Rotation paths and how fast each direction turns (degrees each step)
Each turn is a multiple of 5 degrees from 10 to 175, or 0.
Each row of a path follows its step; steps can be skipped.
path 1
step 0: [-35, -3, 7, -13, 6, -3, -3, -8, 38, 3, -9, 16, -3, -2, -6, 31, 17, 3, 1, 1, 11, 10, -10, -4, 4, 17, -6, -14, -12, 0]
step 1: [-23, 8, -14, -9, 2, -9, 2, -16, 9, 27, 2, -4, 22, -13, 33, 12, -2, 7, 9, 18, -4, 20, -3, -10, 4, 17, 4, 2, 20, 8]
step 2: [-16, 18, -20, -13, -27, 14, 5, 12, 3, 18, -1, 14, 11, -3, 11, 31, 6, -10, -9, -15, -3, -5, -2, 11, 2, -12, 7, -8, 25, -12]
step 3: [-23, -10, -12, -9, -23, -23, 1, 0, 8, 25, 7, 19, -17, 24, 18, 13, -6, -1, -10, 4, 14, -6, 19, -8, 4, -17, -4, -3, -10, 9]
step 4: [-13, -9, -38, -9, 4, -6, 5, -12, 33, 2, -15, 14, -14, -14, 1, 19, -9, 2, 10, -4, 2, 1, 20, 3, -8, 17, 7, -9, -13, -9]
step 5: [-12, -6, -22, -22, -9, -21, 7, -10, 21, -2, 11, -15, 1, -10, 19, 13, 3, 5, 12, -13, -26, 18, -12, 3, 17, -7, -1, -12, 9, 19]
step 6: [-13, 18, -2, -17, -28, -15, 9, 11, 11, 5, -14, 23, 30, -5, 0, 23, 9, 5, -6, -10, -4, -9, -7, 1, -2, 10, 5, -10, -6, 26]
step 7: [-24, -6, 8, -9, -2, -21, -26, -1, 8, 6, 4, 23, 4, 11, 16, 35, 1, 17, 5, -2, 13, 13, 10, -22, -4, 2, 0, -10, 12, -8]
step 8: [-13, 12, -28, 11, -10, -3, 9, -5, 7, 15, -5, 5, 3, 7, 14, 27, -14, -16, 16, 8, -15, 23, 24, -3, -18, 12, 14, 1, 13, -1]
step 9: [-14, 6, -13, -35, -10, -19, 1, 0, -2, 7, 12, -1, -23, 1, 12, 25, -1, -16, -5, -16, -19, -11, 6, 21, -4, -13, 16, -8, 11, 2]
step 10: [-12, 5, -16, -13, 0, -43, 23, -4, 11, -1, -21, 22, 4, 14, 5, 15, 4, 0, 6, -6, 13, -3, 8, 8, 5, -13, -1, 3, -21, 12]
step 11: [-24, 3, -10, -16, 4, -21, -7, 7, 24, -5, 5, 9, -6, -10, -8, 17, -8, 27, 22, -8, 8, 21, 7, 14, 3, 27, -5, -7, 7, 0]
Speeds:
[6, -2, 0, 1, 0, -7, -7, -5, -2, 1, 9, 0, 3, 5, 19, -3, -6, 0, 5, 5, 1, -4, -2, 1, 6, 0, -2, 10, -3, 8] : 170
[4, -10, 0, 6, -3, -4, 3, 3, -1, -6, 7, 8, -2, 2, -6, 10, 7, 5, 1, 16, 12, -1, 3, 2, 2, 2, -1, -4, -2, 0] : 100
[-10, 0, -6, -3, 8, 1, 0, 2, -13, 5, -4, 9, -2, 8, 1, -2, -3, -11, -1, 10, -1, -1, -3, 7, 5, -1, 1, 1, 7, -8] : 55
[0, -1, -4, 7, -9, -1, -7, 9, -4, 7, 7, -6, 3, 7, 2, -2, 2, -6, 3, -6, 3, -3, 9, -7, 0, 4, 8, -5, -5, -13] : 70
[-2, -3, 6, -4, 6, -12, -4, -8, -2, 5, -9, 1, -1, -6, 5, -3, 7, -2, -8, 3, 5, -11, -1, -6, -10, 3, 4, -3, -7, -4] : 115
[-5, -1, 2, -4, 3, -2, -1, 8, -1, -4, -3, -3, 14, 2, 2, -3, 3, 3, 3, -1, 2, 4, -14, 0, 6, 14, -3, -10, -3, 2] : 65
path 2
step 0: [22, 2, -11, 16, -14, 3, 21, -29, -1, -31, -6, -2, 2, 2, 20, -23, -26, 3, -2, 11, 26, -9, -9, -8, -11, 14, 10, -3, 24, 13]
step 1: [2, 15, -8, 5, -14, -19, -8, -28, -13, 15, -2, 19, -12, 0, -6, 0, 11, 39, -11, 8, 1, 10, -16, -1, -19, 20, 17, 31, 18, 9]
step 2: [29, -8, -25, 1, 9, -12, -1, 5, -19, 15, -2, -10, -8, 17, 12, 10, 26, 4, 21, -28, 8, 1, -5, 7, -31, 13, -6, -6, 28, 1]
step 3: [0, 26, 6, -11, 20, 15, 8, 14, -18, 7, 1, -25, -8, -5, -16, 12, 24, -3, 27, 29, 4, -25, 2, -10, -28, 5, 3, 14, 6, 10]
step 4: [25, 19, 33, -3, 10, 0, 10, 3, -15, -5, -10, -13, -8, -5, -5, -6, 6, -5, 6, -17, 42, -1, -14, 12, -5, -37, 1, 13, -12, -8]
step 5: [-25, 1, 32, 17, 9, 9, -23, 7, -22, 15, -22, 8, -8, 8, -8, 34, -12, -6, -13, 4, 9, -1, -12, 13, -1, -9, -23, 17, 7, -16]
step 6: [-8, -7, 15, 8, 13, 15, -13, 10, -2, 14, 9, -5, 23, 5, 46, 2, 27, -11, -9, -4, 1, -16, -1, 34, 24, -6, -10, -4, -4, -5]
step 7: [3, -23, 32, 10, -5, 14, -1, 17, -7, 10, -1, 20, 22, 14, -2, -13, 1, -13, 8, 34, -10, -18, -19, -18, 19, -1, 11, -19, -11, 12]
step 8: [18, -12, 17, 18, -15, -9, -14, -18, 5, -21, -12, -24, 9, 2, 21, -19, -26, 3, -1, 28, 17, 16, 0, 6, 28, 9, 14, -10, 7, 2]
step 9: [-13, -11, 4, 1, -22, -32, -9, -25, 9, 42, 7, 0, -13, 5, 1, -7, 0, 12, -11, 17, -4, 22, -22, -6, 10, 25, -5, 5, 3, 14]
step 10: [7, -32, -30, -2, 2, -15, 9, 23, 5, 8, -2, -25, 0, 25, 19, -9, 7, 19, 22, -6, -1, 19, -1, 5, -7, 20, -15, -2, 1, 23]
step 11: [1, 0, -10, -25, 10, 0, 20, 4, -2, -15, 18, -21, -17, 0, -9, -12, 0, -11, 8, 32, 5, -14, -16, -23, -19, 27, -12, 24, -14, 14]
Speeds:
[-11, -2, -3, 12, -8, -1, -2, -3, 1, -5, 7, -4, 16, 5, -6, -6, 3, -3, -5, 3, 0, 3, -8, 2, 4, -4, 2, -7, 6, 1] : 40
[0, -5, 1, 3, -1, -3, -6, -1, -14, -12, 3, 14, 0, -5, 11, -2, 2, 2, -5, -1, -5, -10, 1, -4, 4, 2, 4, 0, 3, 2] : 55
[-2, -1, -12, -3, 5, -12, 7, 7, 5, 3, 2, -1, -2, 3, 4, -8, -10, 2, -3, 2, -1, -3, -6, -4, -3, 3, 10, 8, 9, -3] : 35
[4, -7, -5, 1, -1, 1, -14, 7, 0, -6, -6, -2, 3, 9, -6, 6, -15, 0, 6, -4, 3, -6, 0, -3, -3, 2, -6, -4, 5, 1] : 135
[2, -4, 7, 1, 2, -4, 3, 9, -7, 3, -1, 12, 4, 3, -4, -9, -4, -6, 1, -3, -1, 14, 5, 6, -12, 1, 2, -3, -1, 4] : 135
[2, 4, 1, 0, 7, -5, 0, -9, -1, -1, -4, 1, -1, -8, -3, 3, -10, -1, -7, 3, 10, 5, 1, -4, 5, -12, 1, -1, 4, 16] : 90
path 3
step 0: [7, -6, 7, 12, 17, -14, -10, 37, -9, -1, -12, 1, -2, 25, 23, -9, -8, 6, 10, 7, 9, 9, -10, 26, 4, -5, -1, -25, -5, 28]
step 1: [14, 9, -14, 18, -19, -10, -16, 19, 33, 6, -29, -10, 12, 24, 1, 17, -20, 7, 5, -10, 11, 11, -3, 9, -2, 17, -1, -12, 1, -9]
step 2: [14, 5, 20, 1, -8, -22, -15, -5, 23, 4, 10, 17, -15, 24, 5, 14, -12, -12, 24, 13, -11, 8, 26, 20, -9, 13, -8, 3, -15, -10]
step 3: [-8, -18, 3, 17, 10, -13, -28, 23, 2, -1, 11, 17, 8, 8, 13, -9, -6, 3, 9, 2, -6, 11, 10, 37, 12, -4, 3, -16, -11, 30]
step 4: [20, 6, -12, 12, -13, -19, -14, 40, 16, -5, -19, -5, 10, 30, -5, 5, -10, 2, -19, 4, 2, 8, -16, 16, 19, 12, 11, -2, -2, -2]
step 5: [28, 10, 14, -3, 8, -18, -2, 4, 16, 11, -7, -3, -14, 39, 19, 5, -20, -9, 29, 13, 6, 2, 11, 4, -6, 21, -1, -11, -7, -5]
step 6: [-3, -16, -1, 26, -8, -7, -31, -5, 13, 2, 9, 11, 16, 11, 5, -5, -15, 9, 25, -11, 3, 14, 23, 24, -2, 14, -7, -19, -9, 19]
step 7: [13, -5, 6, 13, -24, -27, -16, 23, 8, -12, 3, 11, 5, 22, -11, 2, -5, 4, -24, 10, -6, 12, -2, 38, 12, 2, -2, 10, -15, -4]
step 8: [23, -5, 13, -2, 22, -20, 3, 29, 5, 4, -13, -6, -14, 29, 32, 1, -18, 1, 14, 16, -1, 6, -11, 18, 6, 0, 2, -9, -7, 6]
step 9: [9, -4, -11, 25, 2, -7, -24, 6, 32, 4, -19, -3, 16, 13, 3, 7, -19, 9, 29, -16, 0, 12, 5, 3, 1, 26, -4, -21, -1, 9]
step 10: [12, 1, 8, 7, -16, -30, -24, -4, 26, 1, 10, 21, 0, 20, -17, -1, -6, -7, -4, 16, -6, 3, 19, 27, 1, 20, -8, 7, -16, -13]
step 11: [6, -27, 9, 2, 14, -20, -10, 26, -8, 4, 14, 13, -2, 23, 26, -13, -16, 2, 6, 18, -2, 9, 4, 29, 16, -6, 9, -7, -11, 12]
Speeds:
[-2, -3, -6, 6, -14, 7, -5, 8, 4, -9, -2, -4, 13, 0, -7, 5, 0, 3, 1, 0, -3, 0, -2, -4, 1, 6, 0, 11, 7, -2] : 130
[1, 6, -9, -9, -2, -8, -1, -8, 4, 0, -7, 1, 5, -2, -8, 5, 0, 3, -10, -5, 7, -1, 1, 9, 10, -1, -7, -4, 7, 5] : 125
[4, -3, 0, -3, 5, -6, -1, -2, -16, -6, 1, 7, 3, 3, 0, 12, -2, -2, 13, -7, -8, 4, 0, -6, 4, 0, -3, 0, 6, 5] : 120
[-9, -1, 11, 3, 5, 5, -11, -14, -1, -4, -10, 4, -1, 4, 1, 0, -1, -2, -7, 4, 2, 8, 3, 1, 2, 5, 6, 8, 3, 3] : 95
[8, 2, 2, 2, 7, 9, -1, 5, -2, 1, -11, -10, -3, 4, -4, -1, -14, -3, 0, -2, -1, -3, 3, -3, 3, -8, 0, -5, 9, -10] : 95
[4, 2, -3, -2, -6, 2, 0, -3, -11, 0, 9, 0, 3, 12, -3, -11, -4, -2, -2, 0, 11, -3, 5, -7, 6, 7, 9, -4, 1, 3] : 55
path 4
step 0: [-16, -5, -10, -21, -17, -6, -15, 6, -14, -5, 21, 39, -1, 24, -18, 5, -3, -42, 1, -5, 1, -10, 2, 23, -12, 3, 10, 9, -2, 27]
step 1: [-19, -39, 19, 0, -12, -7, 0, 9, -16, -3, 10, -6, -9, -4, -27, -15, -1, -35, -34, 7, 6, -4, 6, -15, -2, 7, 18, -4, 25, 14]
step 2: [-4, -15, 8, -9, 13, -32, -35, -14, -22, -26, -22, -1, 3, -10, 10, -21, -6, -17, -3, 10, 6, -8, 15, -16, 7, 27, 9, -22, 14, -10]
step 3: [22, -8, 0, -27, 32, -8, -22, 15, -18, -19, -10, 16, 15, -5, 14, -12, 2, -27, 2, 1, 0, 14, 15, 8, -3, -17, -36, 3, 16, 7]
step 4: [3, -6, -13, -7, 43, 17, 0, 8, 5, -19, -2, -13, -23, 6, 4, -18, 7, -37, -13, -18, 6, 25, -27, 3, -12, 1, 1, 14, 4, 17]
step 5: [-15, -8, -5, 10, 21, 10, 3, 3, 19, -7, -5, 19, -33, -7, 8, 17, -25, -30, -1, -8, 20, 9, -7, 3, -17, 28, 0, -35, 9, -10]
step 6: [6, -6, -15, -15, 4, -17, -3, 18, -11, -21, 40, 20, 9, 22, -1, 22, -9, -7, -8, -11, 12, 7, 12, 20, -11, 15, 8, -39, 8, -6]
step 7: [7, -26, 10, -10, 3, -8, 14, 3, -26, -20, 32, -8, -22, 12, -22, -19, -8, 2, -21, 0, -34, 4, -2, 18, -2, 16, -15, -10, 22, 3]
step 8: [-12, 4, -12, 3, 0, -5, -15, -17, -22, -22, -1, 7, -21, -28, -19, -26, -10, -17, -5, 4, -26, 34, 4, -5, 22, 20, -2, -11, -3, -22]
step 9: [23, -2, -12, -10, -19, 3, 3, 28, -31, -20, -9, 23, -5, -29, 13, -16, 0, -18, 20, -16, 13, 29, 10, -8, -6, -4, -6, -6, 5, -18]
step 10: [28, -8, -4, -10, 7, -7, 5, 37, 8, -31, -2, 4, -33, 1, 1, -11, 2, 3, 3, -31, 19, 6, -15, 5, 26, 5, 9, 15, 13, 16]
step 11: [-19, -8, -5, -3, 11, -20, 13, 4, 0, 3, -1, 17, -28, -11, 17, 17, -25, -23, -4, -30, -9, -14, -24, 14, 35, 19, -10, 1, 2, 4]
Speeds:
[6, -1, -7, -2, -1, 2, -3, 1, 0, -8, 11, -4, -4, 5, -1, 7, -6, -5, 9, 1, -4, -8, 7, -10, -4, -12, 0, 8, 5, -3] : 115
[5, 7, 11, 7, 9, 0, -1, 10, -3, -3, 0, -1, 1, -1, -2, -3, 8, -8, 7, 5, 4, -3, -5, 0, 4, 2, -4, 6, -6, -13] : 60
[0, 1, -9, -8, 3, 7, 3, 5, 14, 1, -6, -7, 3, 4, 6, 9, -3, -4, -6, -8, 2, -4, -4, 6, 0, 7, -6, 4, 0, -8] : 55
[8, 2, -6, -2, -2, 1, -10, 3, -12, 12, -3, 5, 7, -3, -2, 10, 1, -4, 4, -1, 0, 2, -1, 13, -2, -7, 3, -5, 2, -4] : 120
[-3, -11, -1, -5, -2, -4, -9, 2, 11, 6, 13, 1, -3, -5, 6, -13, 4, -5, 7, -3, 0, 2, -4, 4, 1, -1, -1, -5, 3, -5] : 0
[7, -6, -3, 0, 6, 9, 4, 7, -7, 9, 1, -14, -5, 1, -4, -7, 7, 5, 1, -3, 0, -4, 3, -2, -3, 8, 8, 1, 6, 5] : 125
[-1, 12, -1, 5, -1, 4, 3, -3, 2, 0, 4, 8, 12, 0, 6, -3, 3, -4, 8, -6, -1, -1, 10, -1, 1, 10, 0, -1, 14, 2] : 115
path 5
step 0: [-7, 0, -2, 14, 1, -14, 7, -3, 12, 5, 13, -11, 13, 21, 12, 15, 13, -1, -18, -8, -12, -10, -11, -14, -25, 13, 15, -2, 40, -13]
step 1: [26, -13, 13, 8, -17, 19, 8, 11, 4, -12, -1, -12, -3, 18, -7, 27, 6, 20, -15, -8, -19, 7, 29, 6, -12, -8, -4, 14, -11, -2]
step 2: [39, -4, 6, -15, 13, -14, 10, -19, -8, 9, -11, 10, -12, 2, -14, 0, -39, 12, -9, -9, 10, 17, -5, 7, 6, -1, 5, -2, 1, -15]
step 3: [-8, -4, -12, 12, 2, -11, -4, -15, 13, 3, -15, 1, -15, 23, 4, -8, -8, 14, 18, -25, -7, -19, -19, -3, 23, 17, 15, 21, 12, 16]
step 4: [3, -20, -21, 21, -12, -21, 13, 21, 5, 1, -9, -12, -15, 7, -2, 16, 1, 4, 5, 23, 14, -12, 13, -19, -5, -13, -4, -4, -8, 32]
step 5: [18, 4, 9, 15, 5, -12, 14, 9, -29, 17, 25, 0, 9, -7, 9, 13, -12, -22, 1, 4, 3, 13, 10, -31, 10, -6, 14, 15, 15, -12]
step 6: [8, -1, 6, -2, -10, 18, -25, 5, -3, -18, 5, -27, 10, 9, 3, -14, -7, 0, -13, -27, -10, 20, -6, -6, 28, -16, 20, 7, 3, 18]
step 7: [12, 2, -14, 0, -11, -10, -1, -35, -11, -7, 3, -11, -3, 13, -14, -3, -2, 2, -25, -2, 11, -1, -13, -5, -13, -4, -19, -32, 14, 28]
step 8: [5, 13, 11, 1, -6, -8, 9, -16, -2, 4, 14, 12, -11, 25, 1, 8, 10, -10, -9, -10, -17, -35, -7, -25, -26, -4, 3, 26, -4, -8]
step 9: [13, -16, 12, -13, -2, -8, 4, 11, 18, -7, -25, -11, 6, 10, 0, 4, -14, 5, -20, 13, -25, -16, 28, -6, 11, -21, 23, -3, -10, -9]
step 10: [19, -19, -19, 13, -17, -10, 7, -19, -13, 4, -5, 15, 10, -12, 12, 1, -20, 25, -5, -10, -3, 2, 0, -2, 23, 3, -4, -14, 25, -24]
step 11: [14, -4, -14, 18, -9, -8, -9, 23, 20, 3, 6, -13, -3, 9, 9, 3, 0, 23, 0, -26, 12, -5, -39, -3, -15, 2, 5, 24, 6, 2]
Speeds:
[0, 15, -8, -3, 6, -5, 8, 6, -4, -3, -1, -3, -3, 5, 4, 2, 10, 3, -5, 2, -7, 2, -9, 6, 8, -1, 8, 4, -2, -3] : 130
[2, 0, 7, 4, 1, -9, -4, -10, 7, -2, 1, 2, 2, -11, -2, -7, 5, 12, -2, 1, 1, 2, -13, -1, 3, 3, -3, 3, -1, 11] : 90
[11, -5, -2, 4, 0, 7, 6, -4, 5, -3, -1, 1, 1, 4, 11, -3, 10, -2, -6, 4, 9, -2, 9, 5, 7, 5, 0, -7, -7, 7] : 130
[4, 9, -6, -4, 5, -12, 0, -8, 9, 9, 4, -5, 4, -1, -1, 5, -5, -5, 0, 5, -1, 7, 6, -3, 2, 7, -4, -12, 4, -3] : 145
[-6, 4, -3, 5, -9, 2, -3, -2, -6, -4, -7, -3, -2, 2, -10, 6, 6, 13, -1, 9, -1, 2, 9, 1, 7, -2, -9, -4, 5, 2] : 125
[-5, -3, 0, 0, 6, 3, -9, -8, -2, -5, -12, 3, -8, -4, 5, -5, -4, -1, -3, -5, -1, 9, 1, -4, 8, -1, 12, -8, 1, -6] : 100
[-7, -7, -6, 1, 1, -5, -3, -4, -3, 11, 0, -6, -8, -2, 0, -4, 10, -1, -8, 7, -3, 0, 8, -3, -12, 6, 7, 8, -3, 1] : 90
[0, -4, 7, 2, 8, 0, 9, 0, -12, 2, -7, -3, 4, -2, -2, -2, -8, -2, -7, 12, 4, -5, -7, 6, -3, 4, 2, -7, 11, 2] : 145
